(in the rows, 128 means zero)
Rotation paths and how fast each direction turns (degrees per step)
Each turn is a multiple of 5 degrees from 10 to 175, or 0.
Each row of a path follows its step; steps can be skipped.
path 1
step 0: [122 127 131 129 132 122 120 126 130 127 126 129 125 124 129 133 140 139
 123 129 131 137 133 123 124 123 122 132 128 135 126 127 122 128 135 142
 124 126 123 131 128 129 138 128 118 125 124 128 133 122 131 126 132 128
 133]
step 1: [120 127 129 119 129 116 131 126 128 122 125 122 125 135 129 134 130 132
 122 135 119 122 127 123 119 129 133 126 130 122 126 124 132 140 130 129
 132 132 136 132 132 130 135 127 126 136 133 122 124 133 127 133 127 121
 124]
step 2: [125 139 132 129 124 129 129 127 128 122 132 132 126 121 135 127 126 132
 135 125 130 126 129 139 125 124 140 130 132 114 118 129 120 120 130 131
 125 127 128 130 126 137 132 126 126 132 130 122 123 132 124 119 128 129
 126]
step 3: [123 128 133 131 128 128 122 128 131 128 123 121 132 127 123 128 132 135
 135 129 125 135 125 131 126 114 128 121 125 130 137 128 124 127 119 124
 121 131 127 131 125 132 123 111 129 121 131 125 120 127 123 133 132 121
 128]
step 4: [129 131 116 122 127 125 133 130 129 128 131 140 126 131 130 140 136 127
 135 122 125 127 123 121 127 128 120 122 124 123 136 132 131 129 131 128
 130 122 125 132 130 131 134 127 138 122 133 125 120 131 121 124 127 133
 124]
step 5: [117 125 124 136 128 117 132 132 121 124 123 125 119 121 133 126 128 123
 135 124 136 131 133 121 133 125 122 125 125 127 119 131 133 124 133 129
 124 136 134 127 126 128 121 126 125 123 132 128 131 132 132 123 135 132
 121]
step 6: [130 129 126 132 128 129 124 130 126 130 130 120 134 125 128 134 118 126
 118 128 123 125 139 120 123 125 123 126 135 130 135 125 130 120 131 136
 130 133 130 130 117 122 132 122 132 125 131 123 132 135 120 122 122 120
 126]
step 8: [127 124 114 131 122 121 126 122 126 122 123 121 129 130 123 114 136 129
 133 132 120 130 137 128 125 133 122 122 130 124 122 124 122 125 127 129
 130 126 126 126 127 128 133 129 124 127 119 128 122 123 124 125 133 121
 132]
step 9: [122 118 134 124 133 130 129 123 124 125 131 123 127 130 130 136 128 128
 125 112 124 124 127 132 126 124 129 122 128 127 125 126 133 124 121 123
 142 125 127 130 119 130 138 126 131 136 122 124 124 128 133 123 134 130
 126]
step 10: [127 139 121 123 122 131 135 131 129 130 130 121 129 125 124 126 129 128
 133 124 128 127 126 138 129 135 136 117 136 126 131 138 133 130 125 119
 128 141 129 129 123 135 125 123 124 124 124 123 134 126 129 125 127 133
 124]
Speeds:
[128 132 131 130 127 130 125 129 128 128 128 126 130 127 127 128 125 128
 128 129 127 126 128 129 129 127 129 124 128 127 129 129 128 126 129 129
 127 130 128 128 128 128 129 128 130 129 127 128 128 128 132 128 126 129
 126] -> 95
[128 126 129 128 127 128 129 125 131 128 127 128 127 127 129 126 127 130
 129 128 126 127 127 128 128 128 127 127 130 125 128 128 125 127 124 125
 129 126 127 129 128 130 128 126 131 128 127 129 129 127 128 129 129 130
 126] -> 60
path 2
step 0: [121 130 125 138 119 126 131 122 126 129 128 127 134 134 139 131 129 130
 124 126 130 133 121 129 119 139 129 123 126 139 126 117 135 128 129 118
 123 127 139 134 127 124 128 122 126 123 130 133 126 122 129 125 122 119
 130]
step 1: [119 133 137 124 137 126 124 125 133 129 139 119 129 132 135 129 139 127
 118 128 137 128 131 126 123 124 124 118 125 126 124 123 127 128 120 125
 127 128 125 128 123 123 120 122 125 126 121 122 120 132 131 128 116 125
 129]
step 2: [124 126 136 137 130 120 130 122 125 124 138 124 133 133 132 119 122 132
 130 129 136 127 132 135 132 134 124 131 130 132 135 129 123 125 136 127
 133 126 115 123 136 126 122 136 125 120 124 119 129 128 128 126 122 125
 124]
step 3: [123 121 126 134 124 126 122 121 134 125 131 132 123 129 129 127 121 120
 127 132 132 136 134 128 134 131 128 126 138 128 128 127 122 122 133 131
 126 134 132 138 131 144 133 127 129 132 118 123 129 130 135 121 117 123
 132]
step 4: [125 122 127 139 128 133 127 123 129 135 130 125 129 120 124 119 133 134
 119 131 130 136 126 126 129 143 136 123 129 132 123 123 130 122 134 133
 130 130 137 119 120 131 121 124 138 130 127 122 122 132 131 126 132 127
 134]
step 5: [138 129 137 125 128 122 131 125 130 130 122 119 132 131 127 128 132 122
 128 130 132 129 121 132 128 135 137 125 135 118 124 126 140 127 123 133
 122 134 125 123 119 133 119 134 133 120 120 126 127 133 131 127 117 132
 124]
step 6: [130 124 127 131 122 128 124 117 127 135 123 119 126 146 128 123 128 137
 128 129 132 127 129 122 135 128 128 124 143 132 127 125 131 135 124 127
 126 123 128 123 135 136 127 124 125 120 127 127 135 129 121 131 129 133
 122]
step 7: [129 129 120 128 113 121 132 128 127 134 134 116 121 130 123 128 125 130
 124 132 123 122 134 127 135 127 121 120 128 138 128 132 138 128 127 129
 122 125 129 130 123 134 127 120 130 129 121 125 127 122 138 131 123 119
 131]
step 8: [135 124 132 131 123 124 130 126 124 122 131 125 137 133 123 128 127 126
 128 117 132 132 126 134 125 135 129 121 125 135 120 126 124 133 124 125
 120 116 135 122 131 126 121 120 126 131 127 126 112 123 134 121 126 124
 131]
step 9: [123 128 136 129 125 126 133 127 127 120 129 129 131 133 131 130 126 124
 121 127 125 133 128 122 122 132 128 116 131 121 127 123 133 141 125 131
 139 133 125 123 132 124 127 126 117 122 125 121 125 132 128 128 114 115
 130]
Speeds:
[129 130 125 127 124 127 127 129 127 129 130 128 129 128 128 127 127 129
 128 126 128 128 129 129 128 126 128 127 131 129 127 129 126 126 129 127
 127 130 126 129 129 130 127 129 128 131 130 125 132 127 129 127 130 127
 130] -> 90
path 3
step 0: [122 122 125 132 127 129 131 128 128 137 117 115 128 130 125 122 122 125
 121 117 129 138 123 123 122 116 133 128 128 121 128 123 131 127 137 130
 121 127 128 128 127 126 134 126 121 128 125 133 124 130 122 134 116 125
 130]
step 1: [127 128 133 129 131 129 126 120 126 130 122 120 131 121 138 129 122 121
 134 130 135 140 135 130 127 122 129 129 126 124 132 121 134 124 133 118
 121 131 130 124 113 135 125 128 121 124 128 131 121 121 130 130 126 126
 119]
step 2: [131 126 121 128 125 117 130 131 132 136 124 120 125 131 129 130 130 126
 135 124 137 136 123 123 126 125 133 128 135 116 126 128 125 121 134 122
 131 134 123 125 127 134 130 129 126 132 133 126 119 130 144 129 122 128
 118]
step 3: [133 131 126 131 135 135 124 128 125 137 124 113 127 129 126 130 120 130
 127 128 130 129 133 127 119 117 136 127 125 127 114 127 134 124 130 127
 136 124 136 126 125 136 131 129 126 127 122 123 124 125 136 130 119 122
 126]
step 4: [141 122 124 128 120 134 128 124 132 130 122 134 129 135 133 133 117 125
 128 115 131 139 130 127 117 125 130 128 121 120 128 120 130 125 130 130
 125 127 127 124 127 136 128 130 121 128 128 132 121 122 129 126 122 125
 124]
step 5: [136 130 124 127 128 121 122 125 132 134 117 121 131 119 133 132 118 121
 119 129 131 132 140 130 122 122 123 126 137 123 131 130 127 127 130 123
 131 136 125 129 134 131 123 126 123 132 126 127 121 129 130 133 122 120
 120]
step 6: [132 129 129 129 132 129 112 126 137 136 119 113 123 128 123 136 126 127
 125 119 135 133 126 121 129 121 131 130 128 121 129 124 133 133 124 125
 125 128 125 122 128 125 136 128 124 127 129 128 118 128 132 122 120 134
 129]
step 7: [130 134 130 131 135 121 128 131 132 138 129 124 134 134 137 124 115 128
 129 124 132 130 127 125 127 115 124 123 126 126 121 120 130 131 131 125
 121 125 131 125 124 135 120 131 120 128 131 131 119 124 124 129 115 127
 125]
step 8: [138 126 125 139 126 123 129 131 131 142 119 127 127 131 123 130 133 119
 126 126 131 136 132 129 127 124 120 126 126 112 132 126 136 122 128 119
 122 130 136 126 123 136 127 131 126 126 127 127 123 125 131 136 127 129
 124]
step 9: [131 123 118 133 134 132 129 119 131 133 122 117 128 129 128 129 129 133
 127 135 132 132 124 131 126 115 125 132 128 125 128 123 129 128 133 119
 129 125 131 128 133 127 131 120 115 134 128 132 117 129 136 128 120 121
 120]
Speeds:
[129 126 127 124 126 127 129 125 129 128 129 129 129 131 130 128 129 130
 129 127 129 128 127 126 131 129 128 126 126 130 128 129 127 128 127 129
 128 125 127 130 128 126 127 128 125 129 129 128 125 129 129 128 127 128
 125] -> 145
path 4
step 0: [121 127 125 123 124 138 135 131 124 124 132 117 130 123 132 128 129 132
 127 128 124 114 132 125 125 131 133 120 130 123 128 138 126 127 124 129
 127 132 127 132 129 119 118 122 128 140 130 130 121 128 127 141 127 132
 122]
step 1: [128 132 136 141 123 121 129 129 136 128 124 127 126 128 124 125 125 138
 120 134 131 126 134 127 132 121 140 132 125 127 132 130 121 119 132 134
 128 122 133 132 129 127 126 140 126 114 127 135 124 128 130 130 132 126
 133]
step 3: [120 116 127 131 122 132 128 135 122 119 126 123 126 133 123 128 134 129
 124 135 128 118 136 134 136 127 130 123 129 122 124 126 133 134 135 130
 126 127 125 122 119 126 129 116 125 132 128 120 129 131 126 135 138 126
 121]
step 4: [125 125 124 133 118 131 132 129 139 123 131 135 120 126 119 134 125 128
 115 124 136 138 126 127 126 128 124 137 124 134 128 131 128 120 127 133
 136 126 124 127 127 126 128 131 124 124 130 138 123 137 136 133 122 130
 132]
step 5: [132 120 127 112 129 130 119 121 129 138 122 128 127 124 122 128 130 127
 132 121 116 132 117 129 135 126 131 125 127 129 134 124 123 126 133 127
 124 131 131 128 131 118 123 129 127 125 133 117 126 122 126 130 125 124
 136]
step 6: [131 134 125 131 125 127 126 128 128 116 124 122 135 136 128 129 131 134
 128 127 132 123 126 126 121 133 131 128 131 122 126 126 127 134 127 144
 126 134 129 118 121 124 131 123 131 132 122 119 113 134 118 126 132 130
 124]
step 7: [133 120 127 140 129 128 132 133 132 133 126 133 128 123 126 126 122 123
 122 115 134 133 135 139 123 125 127 126 134 131 129 133 128 123 128 131
 135 126 135 123 131 136 137 128 116 123 122 129 129 121 130 128 124 132
 136]
step 8: [138 131 127 118 129 133 129 131 130 131 126 121 128 126 127 133 136 118
 129 130 125 125 120 132 121 126 126 134 138 122 136 128 126 133 132 122
 125 127 127 135 127 124 128 134 125 138 146 122 130 126 133 131 123 125
 125]
step 9: [132 137 125 129 125 134 122 129 118 111 123 121 128 134 121 122 121 136
 125 124 126 119 131 129 126 126 130 127 116 119 124 126 129 127 136 128
 130 130 137 126 126 130 124 128 133 132 127 135 127 132 130 123 132 130
 135]
step 10: [131 125 123 124 119 125 131 122 125 133 125 133 134 132 139 129 121 123
 138 129 135 137 135 136 125 134 128 132 126 134 123 131 123 125 128 131
 123 128 132 129 127 134 132 136 120 115 128 135 128 131 128 138 122 132
 135]
Speeds:
[128 130 129 127 124 128 127 129 128 128 128 129 128 127 128 127 126 128
 127 129 130 127 131 128 129 127 129 128 126 129 129 127 129 129 127 130
 126 125 128 126 127 127 128 127 126 130 127 130 125 127 130 125 128 131
 128] -> 125
